W = [ 0.13 -0.14  0.03  0.09]
Report the second entry from the end.
A: 0.03
Report the first entry from the right.
A: 0.09
The entry just left of -0.14 is 0.13

m = [28, 19, -4, -10, 2, 35, -26, -5, -24, -11]
Find the third largest entry.
Answer: 19
Find the minimum.
Answer: -26
The 1st entry from the left -> 28
Find the 2nd smallest entry.
Answer: -24
Find the maximum.
Answer: 35

Questions about the table below.
1) The smallest entry in the last row?
2) The top-right entry?
3) The 3rd largest entry?
4) The entry just left of 0.95?
5) The fifth-last entry, reading row by row?
6) The entry directly above 2.19?
7) The entry just right of -2.56?
8) The entry in the bottom-right corner?
[[-1.82 -1.47  4.86 -1.07 -0.84]
 [ 3.04  1.97 -1.31 -5.48 -1.55]
 [ 2.14  0.76 -2.04  1.87  1.02]
 [-1.08 -0.13 -0.79 -2.10 -3.59]
 [ 2.64  0.09  1.91  0.41 -4.34]
 [-2.08 -0.88  2.53 -2.73 -3.53]
 [ 2.76  0.06  1.80  0.50 -4.37]
 [ 1.94  0.78  0.09  0.17  3.20]
 [-2.56  0.15 -5.48  0.95  0.43]
 [-1.29 -1.27  3.06  2.10  1.67]
 [ 6.65  1.69  1.42  1.56  2.41]
 [ 0.78  0.75  1.49 -2.18  5.92]
 [ 3.90  1.39  2.19 -4.26 -1.56]
 [ 3.79  1.56 -3.25  0.35 -1.79]
 [ 0.56  1.22 -3.86 -3.23 -3.31]]
1) -3.86
2) -0.84
3) 4.86
4) -5.48
5) 0.56
6) 1.49
7) 0.15
8) -3.31

Questions about the matrix below.
1) What is the maximum?
2) What is the fifth entry in reading order?
3) What is the entry just right of 2.59?
4) What is the second largest entry?
5) What is the entry just left of the centre entry?
[[-1.76, -0.77, 1.15, -1.24, -0.12, -1.70, -2.13, 1.55, -1.20, -0.03, 0.45, -5.03, -1.03, 0.86, 0.32], [-2.32, 1.08, 0.95, -1.51, 0.06, -0.66, -1.34, 2.39, -1.47, 0.44, -0.15, -5.03, -1.12, -0.48, 0.44], [-3.02, 0.89, 3.22, -1.23, -0.20, 1.48, 0.96, 0.31, -0.64, 0.30, 1.76, -5.03, -0.61, 0.50, -0.44], [-2.82, 1.25, 2.59, -1.30, 0.18, 1.20, 0.51, 1.00, -1.02, 0.31, 1.09, -5.03, -0.94, -0.09, -0.24], [-2.38, 1.33, 1.06, -1.80, 0.02, -0.42, -0.90, 2.26, -1.79, 0.41, -0.16, -5.03, -1.23, -0.90, 0.51], [-3.04, 2.57, 2.71, -1.85, 0.10, 2.04, 1.10, 1.04, -1.13, 0.14, 0.76, -5.03, -0.48, -1.29, -0.29], [-2.69, 0.02, 2.81, -1.03, -0.31, 1.36, 0.44, 0.06, -0.54, 0.46, 2.13, -5.03, -0.60, 1.03, -0.87], [-3.35, -0.26, 3.98, -0.74, -0.52, 2.38, 1.20, -0.71, 0.09, 0.53, 3.12, -5.03, -0.39, 1.87, -1.48], [-2.62, -1.91, 3.18, -0.29, -0.76, 0.84, -0.04, -0.73, 0.18, 0.32, 3.43, -5.03, -0.23, 2.48, -1.53], [-3.01, 2.05, 2.48, -1.70, -0.08, 1.19, 0.81, 1.53, -1.14, 0.35, 0.45, -5.03, -0.88, -0.92, -0.12], [-3.02, 1.39, 2.60, -1.09, -0.20, 0.68, 0.60, 1.41, -0.58, 0.45, 0.30, -5.03, -0.54, 0.11, 0.14]]
1) 3.98
2) -0.12
3) -1.30
4) 3.43
5) 1.10

data = ((-3.08, -0.77, -3.67, 0.28), (-4.55, -3.47, -5.61, 3.77), (-0.65, -0.55, -6.46, -4.79), (-5.58, -1.23, -4.64, 3.05))
Give the entry just right of -4.55.
Answer: -3.47
Give the entry just left of -3.47.
Answer: -4.55
The entry just right of -6.46 is -4.79
Give the entry just left of the largest entry.
Answer: -5.61
The entry just left of -3.67 -> -0.77
Give the entry just right of -0.65.
Answer: -0.55
Give the first entry in reading order.
Answer: -3.08
